Each path below is one point turned by a fixed rotation once a step. After each direction that follows a path, write how fast that rotation turns it, in degrees per step (0 if it stays still).
Each turn is a multiple of 5 degrees from 10 to 175, or 0.
Each row of a path follows its step; steps can be skipped.
Path 1:
step 0: [ 17  10  23   3  -7  10  31 -23 -13 -19  -5 -23 -14  25  47 -29 -20 -53
  23   9 -10  15 -59   7  -8  12   3 -18   0 -36 -15 -47 -23  16  -8   6
  22  23  -3  61 -57  -1   2 -40   0   8  34  37  -7  -1   1  -8]
step 1: [-26   3  37 -33  -6  23  47  38 -22  14   1  -4   3  -5  -9  47  11  11
   3 -24 -31  33 -64  12  37  15  10 -12  18 -22  -1 -45 -24  21 -15 -32
  19  58   5  34  -3  -5  17 -18  39   8  15   7   4   1  -7 -26]
step 2: [-10  18 -16 -14  10  17  11   1 -14  13 -22   9  54 -20  -9  11  31  25
  13 -33 -12  23 -40 -18   2   4   3  -6 -36  24 -60 -13 -22  -9  29   2
   8  29   2  48 -55 -17   6 -15  -7  30  62  -7 -24  16 -30 -34]
step 3: [ -3  24   1  45   9  -8  11 -13 -29  27 -29  -3  16  10 -12  23  -1  24
  13 -34 -16  -6 -57  41  -2 -25 -31 -15  33  34 -32  16 -14  43  -5 -47
 -33  28  12   3  -2  -1  -4 -29 -14 -16  58  -5 -10  51 -13   2]
step 4: [ 16  14   7   2  33   4 -27  -1  -8 -23  -5 -35  25   7 -36 -43  47  23
   9 -22  -7  11 -43  76  11 -18  34 -34   6   8 -35  21 -31  14 -36 -17
   7   6  13   6 -45  24  -4 -25 -21  18  26   0  -6 -15   6  33]
step 5: [-32  62 -17   0  43  21   6 -21 -41 -17  44  -2  31  10 -34  -1   8 -33
  -8 -27  -7  51   4  31   6  -9   9   5  44 -24 -14 -17   2  29 -49 -34
 -34  -5  -1 -31 -32  19   9 -18 -12  14  12  14 -21  -3 -26 -13]
step 6: [  9  24  -5  29  20  43 -25  -2 -17 -52  10  23 -31  19  18 -27  -5 -57
  23   3  11  50 -39   7  19  15   2  -8  10  11 -32 -17 -15   2 -28  -8
  20  16 -27  22 -49  48  15  -5  -3 -13  16 -28  -6  17 -51  -4]
step 7: [-41  16  23  -1  -2  41  18  29 -15 -18 -43   0 -17  10 -14  23 -12  -9
  27   8  -4  23 -32 -24  30 -39  21  -1  41 -16  38  -7 -34  17 -48  -9
  -9  42  -8  22 -37   6  16  12   4  -4  20  29   4   2 -70  20]
step 8: [-16  39  18   3  -8  13   7  18 -14   3 -26  -7  -9  13  33  -1  34 -28
  15   9   4  28 -51 -47   1 -27  24 -46  -8 -23 -19  -8 -75  15  34  15
 -10   2   3   3 -61  -7  -3 -13   0  36  39  17 -14  -9  -4 -26]
step 9: [ -1  -9  13  33 -46  15  52  -8 -36   3   4   4   1  14  -2  41  29 -27
  -9 -13  -5   5 -34  -4 -28  -5  13 -15  56  -2 -17 -17 -36  27 -15 -48
  21  24  19  34 -19 -17  10 -28  20  18  51  25 -15  36  29 -10]
step 10: [ 15 -26   3 -19  -3  34   7   4   0 -16 -54 -31  22  -3 -39  -7  15 -19
   1 -21 -25  29 -54  28  21  15  29  -6 -25 -11 -52   9   1  16   8 -58
  29  42  12  12 -46 -19   9 -23  -3  12  32   0 -16   0  27 -33]
Speeds:
[ -2  -1   0  -1   6 -14   7   3  -4  -4   1   7  -1  -8  -8   4  -3  -9
   4  12  -5  -2  -3  -3  16  -2 -12  -4  -3  -9   0   1  -7   0   5 -17
  -2  14  -6 -19  10   5 -13   2   0   5   2  -8   1  -2   4   0]  170
[ -4   2   3   4   7   2   2   2   8  -5  -5 -17  12   5   6  -7   4   5
   6  14   8  -8   0   2   0 -13  -9   4   5   3   4  -9 -17   0   7   5
 -14   6  -6  -1   1  -1  11   0  -2  -9  -3   0  -8   5  13   7]  85
[  6  -4  14   4  -5   1   1   4   0  -7   1   3 -15   3 -11  -2   6   1
   5  -1   7  -6 -11  14  -1   5   0   0  16   5   8   6   2  -6   2   0
  15  11  -1  11  10   6   4  -2   8  -5  -3  -9   6   6   4  10]  125
[  7   0   1   7   7  -3  11   0   1   4  -5  -4  11  -3  -4   3   7  10
   4 -14 -14  -4  -7   1  10  18 -17  -3  -3   4  -6  -4  10  -5   2   6
  -4   2   9   8   8   0   5  -4 -11   5   0   6   0  -4  10   0]  40
Path 2:
step 0: [-24 -37  -9 -29   0   0  -5 -24  14 -24  33  24 -27   0 -20 -30 -25  31
 -29  -5 -50 -12 -21 -15 -29  -2  -4 -32  15  19  35  -1  -6 -25 -23  47
 -35  -9   4   1  10 -44 -17  16  22 -28  18 -13  42  15   8  33]
step 1: [-11 -30  10   5 -66 -35  -2  -2  54   2 -10  -4  -6  30   1 -19  30  -9
  45  -9 -22  -6  12   7  54  22   5 -35 -16 -26  14   8 -21 -32 -13 -13
  41 -45 -26 -20   5 -10  23  -6  10   6 -21  -9  16  -9  21   5]
step 2: [-25  16  20  31 -13   1  22  31 -21   5  17 -19 -42  19  -9 -20 -32   6
 -32 -47   3  -5  10  28   2  31  11 -14 -25 -34  44 -13  -2 -17   5   3
 -30  36  38   1  -2 -42   4 -51  14  16 -20   0  -5  46   9  11]
step 3: [ 19 -67 -15  -8  10 -17   7 -26  27  24  -1  42  -1  -6   5   4 -30  27
 -15 -23  -6 -37  -5  31 -23   9   7 -12  22 -19   0   4  30 -24 -20  69
  10  -9 -26  14  19 -32   8   5  -4 -18 -27 -15   8  -9  52  13]
step 4: [ -7 -25  13   6 -42  10  -9  -8  22   7   4 -19 -12  43   1 -72   6   1
  14  17 -30   1   0 -26  31  12 -21   2 -10  -9  45 -38 -17  30 -21 -10
   4 -25  -6   3  36  -3 -18 -14  23 -12  -7  31  37  13  36  51]
step 5: [-16   0  22  -3 -34 -43  16  -6 -21  -9   8 -15 -17 -19 -23  -8  -2   2
 -42 -26 -49  -5 -12  -4   0  19  17 -66 -15 -29  26   7  -5 -43  10  14
 -22 -32  25 -27 -23 -38   7   2  20   1 -19 -57   9  24   4  -8]
step 6: [ 30 -35   5  12 -53  18  -1   0  27  13  14  23 -25  27   6  18 -15   2
  29 -43  19 -19  -6  22  31  41  11   9   9 -12  29  -6   8 -26  -3  24
  32   9 -20  34  10 -35  35 -24   2   1 -49  23 -28  13  36 -24]
step 7: [ -6 -29  -4  29  15  -1  16  16 -13  40   8  -1 -15   9  -1 -70 -36  -3
 -54 -14  -2   5   1 -12  -8   4  -3  -9 -27 -49  37 -26  22  16 -17  24
 -30   3 -10 -16   8 -19 -10   8 -11  -2  14  34  12  -1  49  50]
step 8: [ -5 -27  30 -20 -37 -34 -17 -42  12 -15   3   9   3 -10 -23  -1   6  30
  15  10 -54 -12 -30  -5 -17  12   7 -39  26 -18  45  13  -4  15  10  54
   8 -32   6  -6  24   7 -36   1  23 -15 -44 -30   3  -3  38   3]
step 9: [ 21  -4  11   0 -80   0  31  25  13  17   4 -17 -17   5 -10 -33 -12 -16
  -3 -42   8  20 -22 -16  39  25  13 -20 -28  18   3 -28 -17  -9  13 -23
  22 -42 -15  21 -10 -32  21 -13  23 -10 -13  22  19  52  20   0]
step 10: [-20 -22  -1  27  -8 -11  -9   7   5   5  45  31 -44   5   9  -8 -26 -21
 -44 -47 -19   6   2  -2   2   4   2  -9  -3 -45  61   0  23 -34  29  52
 -34  21   6 -22  -5 -35   5  18 -29   9 -13  -1 -10 -15   3 -24]
Speeds:
[ 12 -11  11  -4  -4   4  -6  -2  11  -1  -9  10   7  -3   6   1   0   1
  -9  -5  -5  -4   4 -13   1 -10   8  11  -3  -2  -6  -8  -7   1   2   6
  -6  19   1   0   0 -15  -4  -1  -2   7  11   2  -6  -8   0   7]  100
[  2  11   4   3 -17   8  -3   8   1 -20  -1   0 -10   1  11   4   4   1
  -4   1  -2   2  -1  -8   2  -5   2 -20   2   6 -10  -2 -13   4  -3  -1
  -7 -11  -3  -1   2   0   8   1  -1   5  -3  -6  11  -8   4  -3]  90
[ -1   8  -5   5   1   3   6  10  13  -1  -1 -12   8   3  -8  10   5   0
  -1  11  10  -5   2 -14  -7   1   4   3  -8   0   7 -13   3   2   4  -2
  -3  -4  -5  -5  -6 -11   3 -12   0  -9 -13  16   5   0  -5   9]  145
[  1 -10 -13  -3   0 -10  -7  -2   8 -15   7   3   0  -1   4  11  -4  -3
  -2   7 -10   7  -6   7  -3  -5  -1   2 -12   2  -2   5  11   4  -3  10
   6  -9   5   0 -12  -4   0 -10  -2  -4  -7 -12 -14 -12   1   0]  145
[  3   0  -8  -6  -3   0   7  11   1  14   1   6  -3   4  -6  -5  -2  -2
   0   9  -4  -6   3   6 -19  11   3   2  -1   3  -9  -2  -3  10   2   3
  -5   7   6   9  -4  10  -7  -2  -2  17 -10  -1   9 -14  13   1]  85
[  7  -2  14  -1   0  -7   5  -3   1 -14  -4 -12  -2   1 -10 -10   9   3
   0   1  -2  15  22   3   1   5  -2  -1   0   3   1   3  17   1   9   3
  -5  10  -5  -5   1  10   8   0   5   0  -3  -1  -2  -9   2   4]  115
Path 3:
step 0: [ 34   9 -50 -36 -22   8 -22  10  42 -24  -8  24   5   9 -14 -42  23  -7
  -4  13   9 -18  17 -28 -13  18 -15   5  53  11 -31 -14  23  14 -11  -8
  20  -8 -39 -14 -10  27  -7 -18 -17   5 -23  -3 -30   0  21  20]
step 1: [ 14 -10   8  11  -6  16  -1 -13 -28  -9  -7 -19 -14 -11 -23 -10   1  16
  -7  -7  29  43  34  25 -12  27   4  30 -56   1  -6  35 -11 -10  44  15
 -47  22  27  43  -9  35 -14  16   4  -1 -29  11  12   9  12  -4]
step 2: [-11 -10  16  16  -9  14   7 -13 -31   8 -11  -8 -37  38  10 -18  18   1
  10 -32   1 -37 -11 -29  22 -22  -7 -19  37 -50  23  16  -5  -7 -39   1
  23   8  33 -16  22 -46 -11  17 -19 -35 -14 -12  25   3  -5  18]
step 3: [ 28  -1  20  10  38 -34 -31  27  41  10  45  44  12 -15 -34   0 -12 -22
   0  -8   4  -4 -12  -9 -39  17   6 -29  -3  20   4 -32 -13 -10 -21 -27
 -31  -2 -15 -13  19  -1 -28   4  40   2 -21   3 -18  14  -6 -21]
step 4: [-34   1   7 -29  12  -7   4 -23 -43 -28  -4 -40  34  30 -15  28  -3  17
 -29   5  25 -10 -31   6  30 -41  -2 -16 -18   4 -29   0  15 -14  42 -25
 -21 -25  -8  10 -36  22  16 -27  -5  11  -9  -3   8  12 -21   9]
step 5: [  4 -24 -14  17  -5  14 -11  17  -9  43 -19 -26  32  -2  41 -31  -2  -9
  -1 -14 -37  22 -11  -9  29   0  -5  -5  14   2  26  30 -29  17  10   1
  34  42  -1 -29  16 -22  24  16   4  16  15  16 -41  -4   0 -50]
step 6: [-19  46   6  25   3 -28 -12  11  48 -22   5  32  23 -15   5  28   8 -10
  24   0  -7 -21  11  64 -21  12  -5  21  47   2  23  -4  31 -12  -2  -6
   7 -15  22  19  -1  32  12  25 -28  21 -11 -20  14 -11  -5   8]
step 7: [ -9   0  15 -38  -5  26  11 -12 -25   8 -14  15  -8 -36 -24  -7  21  36
  -5  -4   4  64   7  -4  -9 -36 -14 -22 -22  23 -14 -13  -1  25  12  18
   7 -22  -2 -40  10  27  -6 -28   4 -30  21 -16  35 -40  20  14]
step 8: [ 34  19 -41 -14 -34  33  27   7  25  19  -5  -8   4  16 -10   5  20 -26
 -18  26 -20 -21  10 -19  11   4   1   9  -6   1  44  22 -14 -37 -12   6
 -45   8  10   8  -6 -55  21  -2  -9   0  26  23  -7  36  25  22]
step 9: [  3 -30   9  32  41   5 -19   9  -9  10  16 -26 -35   6   8  16 -15  -8
  16 -20  -9 -10 -17  29 -52  28  48  22 -26 -16 -12 -14   7 -28 -14  31
  13 -22   5  21  -5  -3 -11  -6   7  16  19 -33   0 -46 -33   7]
step 10: [  0  -4 -19   4 -22 -28   2  -8  -1 -39  27  15 -28   5  20   2 -21  22
  15  39  18  -4 -41  -4  47 -42 -26 -10  -2   4 -38 -27  26  26 -22   1
  22  20   3 -29  14  -6 -20 -15  31   9  18   7  12  30  30   8]
Speeds:
[ -5   2   5   1   0   6   8  11   0   1  12  -6   0   1  -7  -2   9  -1
   6 -10   4   8  -4   9  -6   7   3  -4   9   4   4  -7   5  -2  -3   1
  10 -12  -7   8 -11  -4 -10  11  -2   1   1   7 -22   7   9   6]  125
[ -6  14  -9  -8 -16  -7  -1   4  -2   2 -18   0 -10  12 -12   7   0  -4
   5   8   0 -13 -16   0   6   3  -9   0   2   0   5  -4   0   2   1   0
  -4  -3   7   4  -4   7  -7  13   8   1   4  -2  -2  -3   0  -5]  175
[  1  -1   5  13  -2  -3   9   0   4  -9   6   3   0  -4 -19  -2  -2  -1
  10  -1   6   9   3   1  12   2  -6   7   3 -16   6  -3   0   3  -1  13
   3   9   4 -15  -8   4   2   3  -3  -3   6  -7   0   6 -17  -5]  85
[  8   7   4 -12  -8   0   3   2  -4   2  10  22  -3   3  -3   2  -8   4
  -4   7  -5  11  -5  -2   5   2 -10  -9  -1  -3  -4   5  -4  -4  -2  -4
  -4 -11 -10  -5  -3  11   4 -10  -2   3  -8  12  -6  -6 -10  13]  100
[ 14  16   1  -3 -10  -6  -9   3   0  -7  -1   9  11  -9  -4  -4   0   9
  -2  -9 -12  -5   6  -3   1   5   9   4  -5  -5   2 -11   6  -8  -1  -6
   0  14  -1   8 -10 -14  -1  -2   1   1  -1  -5  -9  -7   0  -4]  135
